Rotation paths and how fast each direction turns (degrees per step)
Each turn is a multiple of 5 degrees from 10 to 175, or 0.

[5 7 10 -23 -20 -17 -7 -4 26 25 -38 37 -3 7 3 5 2 12]
[4 -23 -10 -36 -11 -11 5 -8 1 19 -21 42 17 13 1 22 -17 6]
[-6 7 -28 -42 -17 -13 4 2 0 21 -22 27 -5 -7 3 9 0 33]
[3 6 5 -28 -9 -22 -4 2 33 24 -40 32 4 5 -5 9 3 10]
[3 -24 -6 -34 -18 -8 -1 -10 -1 29 -22 34 14 15 3 21 -17 10]
[-4 6 -24 -41 -16 -13 4 -2 3 12 -20 39 -6 -7 9 5 1 31]
[0 5 -3 -31 -2 -25 3 7 30 27 -39 28 9 3 -10 13 0 9]
[1 -19 -4 -30 -27 -5 -6 -10 -2 35 -26 26 9 14 6 19 -15 15]
[0 6 -17 -37 -15 -12 4 -6 6 6 -17 51 -7 -5 12 4 -2 23]
[-4 1 -14 -36 2 -25 6 9 24 26 -32 24 14 1 -13 16 -3 10]
[1 -11 -1 -29 -33 -6 -9 -6 0 39 -31 20 1 11 6 15 -8 21]
[5 2 -6 -35 -14 -12 3 -10 11 6 -19 58 -2 1 11 4 -3 16]
[-5 -7 -23 -40 3 -24 9 9 14 25 -28 24 15 1 -11 20 -4 13]
[-1 1 -1 -29 -33 -9 -12 -4 7 39 -33 16 -3 6 6 10 -2 27]
[8 -6 2 -31 -12 -13 2 -10 17 8 -23 58 4 8 9 9 -7 7]
Directions:
[-5 -2 -4 11 8 9 -9 4 -2 6 10 -1 -8 -7 1 -1 8 -14]
0
[-4 3 -18 -8 10 -3 9 4 -5 -10 8 4 0 -9 -2 0 1 5]
110
[-3 -9 -8 -3 -7 5 -1 0 -15 11 3 -14 3 2 0 6 -6 6]
130

[38 0 -4 -5 -7 -17 13 -10 4 10 6 3 -1 -43 -31 9 7 3]
[28 -4 -9 -15 -7 -29 23 -1 1 13 1 -5 8 -28 8 -30 9 23]
[35 16 11 -25 11 -17 15 -15 -9 11 -9 -3 7 -29 -23 -3 -16 12]
[30 -13 10 -27 -22 -28 0 0 -5 18 10 -16 -3 -32 -7 -21 2 -3]
[18 -6 10 -20 13 -20 19 -25 -25 15 -25 -8 -2 -25 -9 -26 1 9]
[10 1 8 -29 -33 -18 12 -16 -4 20 -10 1 3 -28 -29 -9 -8 -7]
[21 -26 -4 -1 -8 -20 20 -16 -13 14 -11 -5 -11 -39 -14 -12 24 1]
[10 11 -10 -17 -18 -20 32 -20 3 15 -19 13 13 -24 -15 -19 0 17]
[37 -3 -2 -6 -9 -19 21 -2 1 11 2 0 -1 -43 -28 12 5 4]
[31 -1 -10 -15 -3 -30 18 -5 4 12 2 -2 7 -30 8 -34 10 20]
[33 16 12 -24 7 -19 22 -10 -13 10 -12 -7 7 -30 -19 3 -18 14]
[32 -9 8 -25 -17 -26 -5 -4 -2 18 12 -13 -4 -31 -12 -25 3 -5]
[16 -7 11 -20 8 -22 23 -18 -27 16 -27 -13 -2 -24 -4 -23 1 10]
[13 3 8 -27 -28 -16 9 -21 -3 19 -8 5 2 -28 -33 -12 -6 -9]
[21 -27 -3 0 -12 -22 25 -10 -14 15 -13 -7 -9 -36 -10 -11 21 3]
Directions:
[-14 -9 6 -2 -8 3 -2 -9 -9 5 -11 -1 -6 3 -6 -4 2 -11]
45
[-5 5 -5 -8 -14 -3 -7 -1 12 3 8 5 6 5 3 -15 -1 -1]
175
